Two rows play each game, the first against the second. How much does the first row win by? 15 is about a draw, 30 a big win and 0 a big loss. Wins can go round in a circle: one row can beat a second, the second a third and the third the first. Each row has two weighted sums of its numbers, A and B, taken from their middle values. A row wins by its A times the other's B, less its B times the other's A.
[-1.31  0.05 -1.2  -0.67 -1.72 -0.48  1.24 -0.58  0.38 -0.24]
[ 0.58 -0.45  1.16  0.56  1.34  1.4  -0.02  0.69 -0.95 -0.93] >> 14
[ 1.3   0.41 -0.21 -1.52 -0.68 -0.09  0.39 -0.78  0.14  0.32]
[ 0.19  1.05  0.55 -0.66 -0.2   0.37 -0.86 -1.43  1.02  0.28] >> 18
[ 0.99 -0.85 -0.25  1.45 -0.72 -0.83  0.96  1.21 -1.22 -1.15]
[ 1.27 -0.72 -0.82 -0.31  0.44 -0.26  1.34 -0.81 -0.71 -0.27] >> 18
[-0.62  0.05  0.01 -0.5  -0.17 -0.33  1.47 -0.77  0.08 -0.22]
[ 1.15  0.75 -0.94 -0.97 -1.59  0.01 -0.63 -1.07  0.71  0.32] >> 13
[-0.47  0.59  0.07  1.5   0.22 -0.98  1.11  1.71  1.01 -0.68]
[ 0.89 -1.36 -0.56 -1.18 -0.15  0.28  0.71 -0.61 -1.12  1.69] >> 17
[-1.64 -2.04  0.64 -1.17  1.93  0.56  0.6  -0.59 -1.62  2.76]
[ 1.66 -0.62 -1.37  0.73  0.37 -0.48  1.12  0.57 -0.92 -0.43] >> 25
[-0.44  1.18 -0.68 -1.    1.45  0.01  1.19 -0.47  0.83  0.31]
[-0.66 -0.85 -1.36  0.99  0.21 -0.68  1.34  0.15 -1.65 -0.34] >> 10
[ 1.31 -1.04 -1.18 -0.98 -1.14  0.22  0.67 -0.72 -0.74  0.45]
[-1.97  0.85 -1.7  -0.2  -0.47  2.66 -0.1  -0.77  1.16 -0.49] >> 24
[ 0.   -0.33  1.21  0.74  1.54  0.11 -0.38  0.57 -0.07 -0.85]
[-0.64  0.08 -0.82 -0.36  1.57  2.35  0.56 -0.56  0.07 -0.45] >> 22
[-0.57 -1.43 -1.79 -0.35 -0.21  2.19 -0.59  0.52 -1.39  1.04]
[-0.8  -1.33 -1.35  0.42 -0.71  1.43 -0.12  0.81 -1.44  0.54] >> 16
[ 1.32  0.92 -0.51  1.32  0.25 -0.96 -1.23  1.58  1.91 -0.77]
[-1.25  0.68 -1.56  1.59  0.11 -1.08 -1.48  1.4   1.19 -0.87] >> 18
[ 0.22 -1.    0.13  0.65 -0.91  0.11  0.87  0.66 -0.71 -0.81]
[-0.17 -0.55 -0.86  1.48  1.3  -0.7  -1.21  2.3  -0.98 -0.55] >> 23
[ 1.19 -0.43  0.21 -1.4  -0.83 -0.03 -0.1  -0.63 -0.14  0.5 ]
[ 1.51 -1.25 -0.4   0.44  1.37  1.22 -0.56  0.34 -1.82  0.7 ] >> 15
[-1.07  0.53 -0.59  1.4   1.48 -0.72 -0.18  0.73  1.02 -0.7 ]
[-1.42 -1.91 -0.14 -1.03  1.63  0.19  0.47 -0.25 -1.49  1.9 ] >> 16
[-1.05  1.09  0.47 -0.13 -0.39 -0.58 -1.05 -0.81  0.9  -0.65]
[-0.71  1.48  0.22 -1.41  1.04 -0.75 -1.07 -1.8   0.85  0.58] >> 10
[-0.29 -0.04  1.8   0.6   0.25  0.53  0.18  0.45  0.01 -1.02]
[ 1.31  0.68  0.71  0.07 -0.32 -0.41 -1.08 -1.09  0.95 -0.74] >> 12
[-0.59 -0.22  1.45 -0.22 -0.58  0.25 -1.14 -0.34  0.13 -0.79]
[-0.97 -0.67  1.32 -0.82  0.37 -0.7  -1.23 -0.18 -0.38 -0.04] >> 15
[ 1.27  1.5   0.01 -0.84 -0.82 -0.79  1.06 -0.62  1.05  1.09]
[ 1.1  -0.52  1.24  1.1   0.39 -0.94  1.8   0.31 -0.83 -0.54] >> 23
[-1.04 -1.02 -1.26 -0.7  -1.27 -0.92 -1.61 -0.3  -1.1   0.31]
[ 1.07  1.88 -0.2  -1.06 -1.38 -0.24  1.09 -0.46  1.73  1.43] >> 19
[-0.18 -0.27  1.14  1.35  0.2  -0.57 -0.45  1.39 -0.07 -0.84]
[ 1.12 -0.03 -0.74  0.42  0.4   2.1   0.31  0.33 -0.24 -0.8 ] >> 18
[-1.11 -0.35  1.38  0.87 -0.8  -0.35 -1.01  0.91 -0.41 -0.88]
[ 0.81 -0.91  0.77 -0.79  0.27 -0.4  -0.88  0.03 -0.76  0.59] >> 17
[-1.13 -0.64 -1.3   1.59  0.75 -0.59 -0.27  2.22 -0.84 -0.86]
[-1.56  0.28 -0.14 -0.56  1.51  1.53  0.05 -0.99  0.26 -0.49] >> 13
[ 0.19 -0.9   0.58  1.14  1.6  -0.89 -1.35  1.36 -1.21 -0.69]
[ 0.25 -1.48 -1.1  -1.06  1.2  -0.81 -1.47 -1.45 -1.46  2.05] >> 13
[-0.89 -1.14 -1.7   1.27  0.34 -0.71  1.78  0.65 -1.33 -0.72]
[ 0.23  0.09  1.59  1.21  1.14 -0.67  0.26  0.94  0.37 -1.  ] >> 9
[ 0.32 -0.4  -0.6  -0.67  0.08  1.32  0.06 -0.48 -0.53  0.14]
[-0.95 -0.57 -1.65  1.32 -1.31 -0.69  1.29  1.   -1.22 -0.76] >> 17
[ 0.94  0.38  0.44  0.91 -0.64 -0.5   0.81  0.81  0.46 -0.85]
[ 1.46 -2.25 -1.16 -1.45  0.26 -0.12 -0.08 -0.11 -1.92  4.14] >> 21
[ 0.83 -0.91 -0.28  0.24  0.1   2.2   0.38  0.25 -0.88 -0.39]
[-1.32 -2.15 -0.64 -0.99  0.01  0.29 -0.2  -0.2  -1.66  3.57] >> 11
[ 1.26 -0.55  1.28  1.43 -0.52 -0.77 -1.22  1.76 -0.67 -0.87]
[ 0.97 -0.52 -0.25  0.05 -0.17 -0.64 -1.26  1.14 -0.63 -0.4 ] >> 14
[ 0.62  1.16  0.99 -0.16  0.99  0.47  1.04  0.02  1.21  0.31]
[-1.58  0.84  1.41  0.75  0.86 -0.66 -0.88 -0.06  1.14 -0.71] >> 11
[-0.76 -0.73 -1.59 -0.42 -1.06 -0.23 -1.25  0.21 -0.81 -0.02]
[-0.09  0.26 -0.12  0.44  0.02 -0.67  1.18  0.36  0.34 -0.68] >> 14
[ 0.43  0.39  0.42 -1.31 -0.99  0.05  0.29 -1.11  0.19  0.28]
[ 1.26 -0.71  1.28 -1.05  1.1  -0.87  1.47 -1.47 -0.52  0.32] >> 20
[ 0.55 -0.49  1.61  0.08 -1.27 -0.44  1.55 -0.65 -0.36 -0.56]
[-0.36 -0.95  0.55  1.3   0.31 -0.41 -0.01  2.26 -1.95 -0.39] >> 19
[ 0.24  0.16 -1.58  0.21 -0.36 -0.92 -1.66  0.1  -0.09 -1.02]
[-1.32  0.13  0.31  0.24  0.38  0.07 -1.08 -0.21  0.22 -0.71] >> 21
[-0.5  -0.68 -1.12 -0.47 -0.03  2.16  0.47 -0.19 -0.44 -0.17]
[-0.38 -0.76 -0.15 -1.39 -0.83 -1.05 -1.62 -0.13 -0.32  0.43] >> 23
[ 0.01  0.68 -0.09  1.16 -0.72 -1.04 -1.33  1.36  1.4  -0.8 ]
[-0.81  0.37  1.54  0.26 -0.18 -0.5   1.34 -0.06  0.19 -0.71] >> 25
[ 0.02 -0.07 -0.09 -1.35 -1.14  0.26  0.75 -0.91  0.31  0.  ]
[-0.57 -0.81 -1.32  1.68 -1.34 -0.68 -1.21  1.57 -1.44 -0.41] >> 16
[-1.23  0.45  0.36  1.15  0.63 -0.84  0.77  1.28  1.01 -0.84]
[-1.18  0.45 -0.78  0.65 -0.6  -0.79 -1.29 -0.19  0.85 -0.88] >> 13
[ 1.2  -0.64  1.76 -0.78 -0.21 -0.72 -1.24 -0.17 -0.3  -0.01]
[ 0.01 -0.36  0.45 -0.85  0.48  0.92  0.43 -0.68 -0.56 -0.09] >> 18
[-1.47 -0.65  0.14  0.51  0.32 -0.98  1.5  -0.21 -0.92 -0.46]
[-0.61 -0.35 -1.61  0.28 -0.09  0.82 -0.69  0.75 -0.44 -0.59] >> 18
[-0.42  1.37  0.08 -1.03  1.33 -0.18  0.45 -1.37  0.83  0.74]
[ 0.66 -0.57 -0.57 -1.39  0.71 -0.46  0.53 -0.77 -0.4   0.68] >> 13
[ 0.28 -0.6  -1.22  1.45 -0.11 -0.96 -1.11  1.66 -1.16 -0.99]
[-1.36  1.12  0.34  0.65  0.03  1.04  0.78 -0.21  1.28 -0.53] >> 21
[-1.78  1.16  1.36 -0.7  -1.04  1.84 -0.15 -1.23  1.2   0.2 ]
[-1.46  0.24  0.38  1.91  0.64 -1.16  0.73  1.88 -0.01 -0.02] >> 16
[ 0.42 -0.19  0.9  -1.3  -0.08 -0.76  1.6  -1.06 -0.38  0.09]
[ 1.53  0.05  0.5   0.56 -0.87  0.76  0.04  0.48  0.05 -0.93] >> 16
[ 1.55  0.02  1.42  0.66  0.25 -0.31  1.24  0.47 -0.17 -0.9 ]
[-0.21 -0.87  0.03  1.03  1.59  0.07 -0.37  1.77 -1.63 -0.37] >> 27
[ 1.52  1.11 -1.13  1.07  1.52 -0.84 -1.6   1.12  1.18 -0.9 ]
[-0.07  0.    1.07  1.56  1.29 -1.12 -0.46  1.98 -0.22 -0.84] >> 15
[ 1.3  -0.07  0.73 -0.01 -1.36  0.8  -0.57 -0.19  0.   -0.52]
[-1.5  -1.66 -0.28 -0.3  -1.32  0.09  1.24 -1.27 -1.36  1.57] >> 17
[-0.6   0.7   0.87 -0.02 -0.2   1.52  0.67 -0.27  0.96 -0.43]
[-0.05 -0.23 -1.43  0.84 -1.59 -1.02  1.66  0.31 -0.09 -0.76] >> 16
[ 0.9  -0.76  0.36 -0.18 -1.27 -0.13 -0.95  0.29 -0.5  -0.61]
[-1.02  0.16 -1.62  1.71 -0.95 -0.99  1.28  2.13  0.25 -0.53] >> 16
[-0.32  1.13  1.35  0.19  0.52  1.6  -0.42 -0.72  1.46 -0.47]
[ 1.25  1.22 -0.95  1.84 -0.41 -0.91 -0.62  1.3   1.18 -0.54] >> 10
[-1.13 -0.9   0.69  0.41 -1.04 -0.17 -1.32  0.81 -0.98 -0.43]
[-0.33  0.76  1.8   1.26  0.47 -0.84  1.21  1.13  1.01 -0.71] >> 22
[-1.14  0.18 -1.56  1.52 -1.5  -1.01 -1.15  1.21  0.69 -0.66]
[-1.62 -0.41 -1.6  -0.87  0.85  0.79  0.51 -0.83 -0.35  0.05] >> 3
[ 1.07 -0.31 -0.87  1.53  1.02 -0.93 -1.6   2.63 -0.58 -0.82]
[-0.75 -1.51  1.15  0.1  -1.64  2.21 -0.04  0.3  -1.72  0.62] >> 14
[ 1.53 -1.29 -1.44 -0.15  0.47 -0.11 -1.12 -0.49 -1.68  0.87]
[-1.33 -0.5   1.49 -1.14  1.71 -0.97 -1.69 -0.29 -0.29  0.53] >> 17
[ 0.04  0.24 -1.6  -0.79 -0.3  -0.64  1.5  -0.37  0.56 -0.28]
[ 1.04  0.23  0.52 -0.94  0.23 -0.59  1.14 -0.61  0.28 -0.17] >> 10
[ 0.68 -0.8  -0.91  0.18 -0.79  0.18 -0.96  0.5  -1.25 -0.22]
[-1.17  1.22 -0.15  0.58  0.96 -0.63 -1.52  0.4   1.63 -0.12] >> 23
[ 0.41  1.52 -0.16 -1.46 -1.47 -1.08 -1.45 -1.51  1.21  0.9 ]
[-1.51  0.99  0.25 -0.47 -0.45 -0.85 -1.69 -1.04  0.8  -0.21] >> 19
[ 1.06  0.14  0.38  1.29  0.37 -0.55 -0.29  0.91  0.01 -0.78]
[ 0.   -0.9   0.58  0.49  0.9   0.33 -1.11  1.18 -1.11 -0.62] >> 17
[-0.73 -1.36 -1.64  0.41 -0.54  2.09  0.22  0.96 -1.61  0.62]
[ 0.68 -1.39 -1.69 -0.78 -0.26 -0.49  1.25 -1.32 -1.36  0.77] >> 1
[ 1.71  1.39  1.18 -0.46  1.1  -0.29 -1.35 -0.27  1.62  0.61]
[-0.24  1.25 -0.68 -0.63  1.14  0.9   0.67 -0.54  1.5   0.16] >> 13
[ 1.38 -1.52 -0.64 -0.51  0.66  0.99 -0.51  0.04 -1.7   1.34]
[-0.39 -0.7   1.62  0.62  1.49  0.45  0.43  0.54 -0.67 -0.56] >> 3
[-1.28  1.26 -0.89  0.    1.   -0.45  1.52  0.67  1.65 -0.09]
[ 0.25  0.78 -1.6  -0.86 -1.33  1.04  0.45 -0.92  0.48 -0.4 ] >> 16
[-1.56  0.24  0.89  0.88  1.46 -0.41 -0.82  0.09  0.54 -1.06]
[-1.15 -0.45 -1.28  0.52  0.63 -0.17 -0.83  1.29 -0.49 -0.78] >> 10
[ 0.84  1.82 -0.6  -0.9   0.27  1.02  0.22 -1.41  1.66  1.57]
[ 0.75  1.02  1.48  0.81 -1.13 -0.1  -0.73 -0.39  0.82 -0.81] >> 21
[-1.54  0.01  0.49  1.2  -1.26 -0.64  0.6   1.73 -0.36 -0.76]
[-0.9   1.11 -0.57 -1.09  0.46 -0.33  0.28 -1.13  0.99  0.58] >> 12
[-0.64 -0.88  1.16 -0.55  0.99  1.51  0.53 -0.35 -0.67  0.07]
[ 1.7   1.04 -1.02 -1.41  0.61 -0.47  0.04 -1.49  0.58  0.59] >> 21
[-0.21 -0.21  0.49 -0.01  0.91  1.42  0.49 -0.19  0.08 -0.7 ]
[ 1.61 -0.76  0.5  -1.34  1.05 -0.08 -0.66 -0.61 -0.69  0.81] >> 18
[-0.49  0.42  0.85 -0.48  0.44  1.89 -0.55 -1.02  0.36 -0.49]
[ 1.47  0.34  1.59  0.79  0.95  0.66 -0.58 -0.22  0.76 -0.53] >> 17
[ 0.05 -0.07 -0.39 -1.51  1.23 -0.49 -0.51 -0.89 -0.19  0.88]
[ 1.69  1.23  0.77  0.35  0.77  0.55  1.02  0.18  1.33 -0.62] >> 11
[ 0.25 -0.42  1.19 -1.22 -1.41  0.53 -0.32 -0.61 -0.24  0.53]
[-1.95 -0.23 -0.59 -0.12  0.01  1.07 -0.51 -0.19 -0.12 -0.92] >> 13
[-0.77  1.07 -1.48  0.11 -0.27  0.19  0.95  0.11  1.27 -0.18]
[ 0.98  0.59  1.05  1.51 -0.69 -0.86 -1.37  1.51  0.91 -0.74] >> 21
[-1.52 -0.64 -1.05  1.23  0.04 -0.57  0.99  0.93 -0.9  -0.84]
[-0.07  0.28 -0.29  1.31 -0.86 -0.68 -0.99  1.06  0.27 -0.55] >> 16
[-0.18  0.83  0.83 -0.85  0.67  0.24  0.68 -0.85  0.39 -0.02]
[-0.34  0.74 -0.53  1.6   1.76 -0.8  -0.42  0.98  1.52 -0.75] >> 15
[ 1.22 -0.71 -1.7  -0.31  0.42  2.05 -0.61  0.27 -0.95 -0.04]
[ 1.21  0.78  0.68  0.88 -1.33  0.31 -0.37 -0.07  1.27 -1.03] >> 14
[-1.53 -0.91 -0.05  0.15  1.   -0.26 -1.11  0.54 -1.1  -0.39]
[-0.72 -1.39 -0.92  0.57  0.94 -0.21  1.18 -0.12 -1.54  0.44] >> 9
[-1.49  1.23  0.83 -1.32 -0.14 -0.84  1.46 -0.35  1.    1.07]
[-1.   -0.57  1.19  0.54  0.04 -0.29 -1.13  1.22 -0.44 -0.64] >> 14
[ 0.65 -0.29 -0.84  1.63  0.84 -0.83 -0.38  2.38 -0.49 -0.69]
[-0.85 -0.14  1.29  1.5  -0.53 -0.81  0.45  1.61  0.12 -0.66] >> 17
[-0.92 -0.7   0.79  1.62  0.52 -0.67  0.12  2.34 -1.15 -0.77]
[-1.93  0.61 -1.69  0.88  1.58 -0.84 -1.04  0.73  1.7  -0.75] >> 16
[ 1.18  1.25 -1.01  0.19 -0.83  2.51  0.31 -0.88  1.5   0.02]
[ 1.54 -0.26  1.54  1.26 -0.58 -0.47  0.79  1.07 -0.49 -0.85] >> 16
[ 0.47  0.82  0.78  0.54 -1.78 -0.75 -1.49 -0.11  0.75 -0.78]
[ 0.74  0.82 -1.5  -1.16 -0.4  -0.77  1.43 -0.39  0.41  0.33] >> 3
[-0.6  -0.69 -1.23  0.69  0.71  0.43  0.99  0.33 -1.04 -0.77]
[ 0.12 -0.45  0.42  0.82 -0.92 -1.08 -1.61  1.17 -0.64 -0.92] >> 19
[-0.49  0.05 -0.19  0.35 -1.44  2.49 -0.11  0.15 -0.16 -0.8 ]
[ 0.39  0.23 -0.41  1.3   0.06 -1.02  2.04  1.11  0.37 -0.66] >> 15
[-0.46 -0.78 -1.5   1.16 -1.39 -0.07  0.14  1.71 -1.34 -0.36]
[-0.3   0.21 -1.54  1.32 -0.47 -1.09 -1.26  0.46  0.44 -0.86] >> 21
[-0.5   0.3  -1.28 -1.74 -0.47 -0.75  0.41 -0.71 -0.06  0.85]
[-1.61 -0.24  1.1   0.07 -0.8   1.91  0.01  0.27 -0.25 -0.67] >> 20
[-0.71  0.08  0.44  1.27  0.93 -0.66  1.51  1.12  0.19 -0.56]
[-0.98 -0.17  0.54  0.04 -0.65 -0.44  1.55 -0.1   0.   -0.89] >> 13
[ 0.77  1.17 -0.27  0.52  0.97 -0.76 -1.52  0.57  1.35 -0.94]
[-0.9  -1.29 -1.54 -0.13 -1.29 -0.47  1.27 -0.87 -1.55  0.68] >> 16
[-0.88  0.21  1.54 -0.41  1.23  0.83 -0.84 -0.96  0.38 -0.81]
[ 0.27 -0.54 -0.2   0.67 -1.3  -0.47  1.28 -0.23 -0.76 -0.75] >> 16
